One turn sends every row of this set to another row. A few are shown first. Where does it send the rows asked after them?
Z213: -1, 16, 6, 4, -12, -8, -12, 5, 0, 8, -4, 9, 0, -4, 10, -9, 0, -5, 9, 2, 9, 3, 6, 3, -6, 6, 0
Z124: -5, 9, 0, 8, -23, 1, -5, -1, 18, 8, 3, 1, 3, -12, 4, -4, -2, -1, 5, 13, -3, 2, -1, 11, 6, 7, -7
Z645: -2, 15, 2, 4, -8, -8, -17, 5, 9, 15, -8, 7, -2, -7, 7, -8, 10, -8, 3, 4, 2, 5, -2, 7, -3, 14, -12
Z393: 0, 16, 0, 10, -12, -9, -10, 6, 5, 2, -7, -10, -3, -8, 12, -16, -2, 8, 6, 1, -6, -2, -4, 12, 2, 10, -3
Z105: -1, 4, 5, 3, -18, -9, -11, -5, 17, 6, -6, -10, -3, -6, -13, -7, -1, -5, 17, 5, 5, 3, 3, 14, -6, 9, -7
Z348: -8, 5, 1, -1, -20, -5, -9, -1, 9, 1, -6, -11, -4, -1, -8, -8, 2, -7, 14, -2, 3, 1, -4, 5, -1, 8, -15
Z377: -4, 22, 5, 5, -9, -8, 3, -2, 11, -1, 1, -8, -7, -13, 2, -7, 5, -3, 10, 3, -7, 3, -6, 12, 4, 6, -10
Z769: 2, 1, 0, 5, -13, -12, -14, 5, 16, 3, -5, -2, 0, 5, 0, -12, -5, -1, 6, -1, -1, -3, 2, -2, 4, 13, -5
Z157: -2, 12, 7, 3, -6, -20, 3, 1, 17, 11, -9, -8, -3, -5, 4, -4, 1, 0, 1, 5, -7, 1, 1, 13, 3, 14, -1
Z243: 7, 20, 7, 14, -11, -8, -9, -1, 7, -2, 0, -7, 5, -12, 2, -4, -1, -3, 5, 16, 5, 0, 4, 2, 5, 9, -9
Z529: 1, 5, 2, 12, -10, -12, -17, -3, 15, 9, -8, -1, 4, -1, 8, -17, 0, 4, 8, 5, 3, -3, 6, 3, 0, 16, -8
Z732: 3, 6, 6, 11, -11, -16, -6, -4, 5, 6, -2, -4, 1, -16, 13, -10, 4, -10, -1, 11, 1, 2, -2, 0, -3, 13, -5
Z379: 0, 13, 3, 7, -11, -9, -24, -2, 12, 6, -6, -9, -2, -7, 3, -6, 0, -2, 16, 4, -4, 3, -2, 21, -4, 10, -10
Z62: -4, 8, 11, 5, -15, -13, -7, -1, 14, 7, -3, -11, 0, -9, 15, -1, 1, -14, 8, -2, 2, 1, 8, 4, -5, 0, -14
Z553: -1, 13, 10, 0, 0, -2, -11, 1, -1, 4, -2, -6, 2, -5, 13, -3, 6, -1, 4, 3, 3, 6, 1, 7, 0, 1, -4
Z125: -2, 0, 3, 6, -16, -10, -9, 10, 7, 16, -6, 4, -6, -9, 5, -7, 5, -8, 4, 4, 6, 7, 3, -1, -4, 7, -9
Z499: 5, 2, 0, 8, -8, -16, -10, 0, 17, 12, -9, -2, 0, -4, -5, -8, -2, 4, 5, 4, -7, 2, 5, 1, -4, 10, -1
Z653: -2, 11, 15, 4, -14, -9, -7, 3, 6, 2, -1, -12, 6, -4, 8, 0, 5, -15, -1, -1, 1, 5, 0, 12, 0, 5, -10
Z791: -3, 3, 2, 1, -12, -3, -7, -5, 13, 0, 0, -6, -1, -1, 10, -15, 6, -6, 15, -1, -4, 0, 6, 4, 1, 17, 2
Z988: -1, 13, -1, 6, -11, -4, -12, 3, 14, 12, -2, -7, 5, -12, 1, -8, 11, -2, -3, 11, 10, 6, 2, 15, -4, 8, 0
Z786: -5, 13, 4, 3, -12, -8, -8, 4, 19, 9, -1, -1, -1, 4, 4, -5, 0, -7, -2, -6, -3, 8, 10, 13, -4, 7, -5
Z103: 1, 6, 9, 4, -18, -6, -1, 5, 12, 19, -5, -12, 1, -7, 4, -4, 4, -12, 5, 4, 10, 4, 1, 11, -8, 4, -10
Z860: -5, 12, 5, 12, -11, -8, -10, -8, 15, 5, -8, -7, -7, -22, 7, -1, -1, 0, 7, -1, 7, 0, 6, 1, -5, 14, -4
Z804: -6, 9, 0, -3, -19, -5, -9, 8, 12, 19, -7, -10, 1, -4, 9, -8, 8, -8, 11, -3, 3, 4, 6, 6, -3, 6, -6
Z35: -4, 7, 11, 3, -11, -3, -7, 0, 7, 0, -3, -7, -2, -12, 15, -3, 6, -8, 6, 11, 9, 2, 0, 12, 7, -1, -7
Z290: -2, 16, -2, 12, -17, -4, -9, 2, 4, 4, -4, 0, 7, -8, -2, -11, -5, 5, 5, 7, -6, 2, 3, 8, 4, 13, 3
Z68: 0, 15, 3, 7, -21, -3, -6, -1, 13, 1, 7, -13, -2, -8, -1, -4, -8, -16, 10, 7, 1, 3, -4, 4, 5, 10, -3
Z254: 6, 11, -1, 6, -6, -12, -11, -1, 16, 12, -6, -1, -6, 0, -8, -9, -4, -6, 5, -5, 1, 0, -1, 7, -7, 5, -7
Z385: 3, 18, 6, 11, -5, -2, -4, -8, 4, -1, -1, -11, -3, -14, 1, -1, 1, 5, 7, 7, -1, -2, -2, 5, -3, 14, -7
Z362: 1, 15, 0, 11, 0, -12, 1, 3, 9, 0, 3, -11, -1, -11, 0, -3, 5, 1, 3, 4, -5, -1, -3, 2, 5, 10, -8
Z592: -3, 5, 5, 4, -8, -9, -9, -8, 15, 12, -6, -14, -4, -9, -7, -5, -3, -4, 16, 4, 12, 3, 4, 1, 0, 12, -12
Z748: -1, 2, 7, 4, -15, -4, -2, -5, 12, -4, 5, -16, -6, -6, 0, -5, -6, -9, 7, -1, -6, 4, -1, 7, 0, 15, -3
Z808: 0, 13, 4, 5, -4, -10, -5, 5, 5, 9, 0, 3, -1, -6, 18, -6, -3, -7, 0, 4, 8, 4, -2, 14, 1, 12, 1
Z211: -2, 10, 10, -1, -11, -5, -10, -3, 10, 6, -12, -5, -12, -2, 5, 2, 5, -1, 13, -2, -2, 5, 3, 7, 0, 3, -16
Z545: 1, 21, -1, 12, -9, -5, -13, 4, 8, 6, -10, -6, 3, -8, -3, -18, -6, 3, 8, 3, 2, 0, 0, 13, 2, 5, -5
Z546: -1, 6, 5, 3, -22, -8, -3, -3, -2, 6, -3, -7, -1, -8, 15, -6, -5, -5, 19, 3, 4, 3, -1, 9, 1, 8, -4
Z963: 4, 9, -4, 9, -6, -9, -9, 6, 7, 9, -1, -2, 3, -5, -5, -10, 0, -1, 1, 5, 2, 6, 5, 10, 12, 7, 5
Z291: -2, 10, 2, 4, -13, -7, -4, -6, 23, 8, 8, -10, -5, -10, 2, 6, -3, -11, 11, 1, 1, 7, -2, 7, 1, 9, -4
Z115: -5, 4, 4, 5, -16, -8, -15, -7, 22, 12, -8, -8, -2, -6, -2, -6, 0, -7, 9, 5, 10, 7, 6, 3, 5, 15, 0
Z475: -1, 8, 4, 5, -12, -6, 1, -3, 6, 2, 0, -22, -1, -7, 8, -6, -10, -4, 8, 4, 1, 4, 1, -3, -2, 12, -9

Z791 goes to Z379
Z377 goes to Z291
Z385 goes to Z748
Where do these go?
Z645 goes to Z808
Z348 goes to Z254
Z211 goes to Z786
Z592 goes to Z769
Z213 goes to Z553

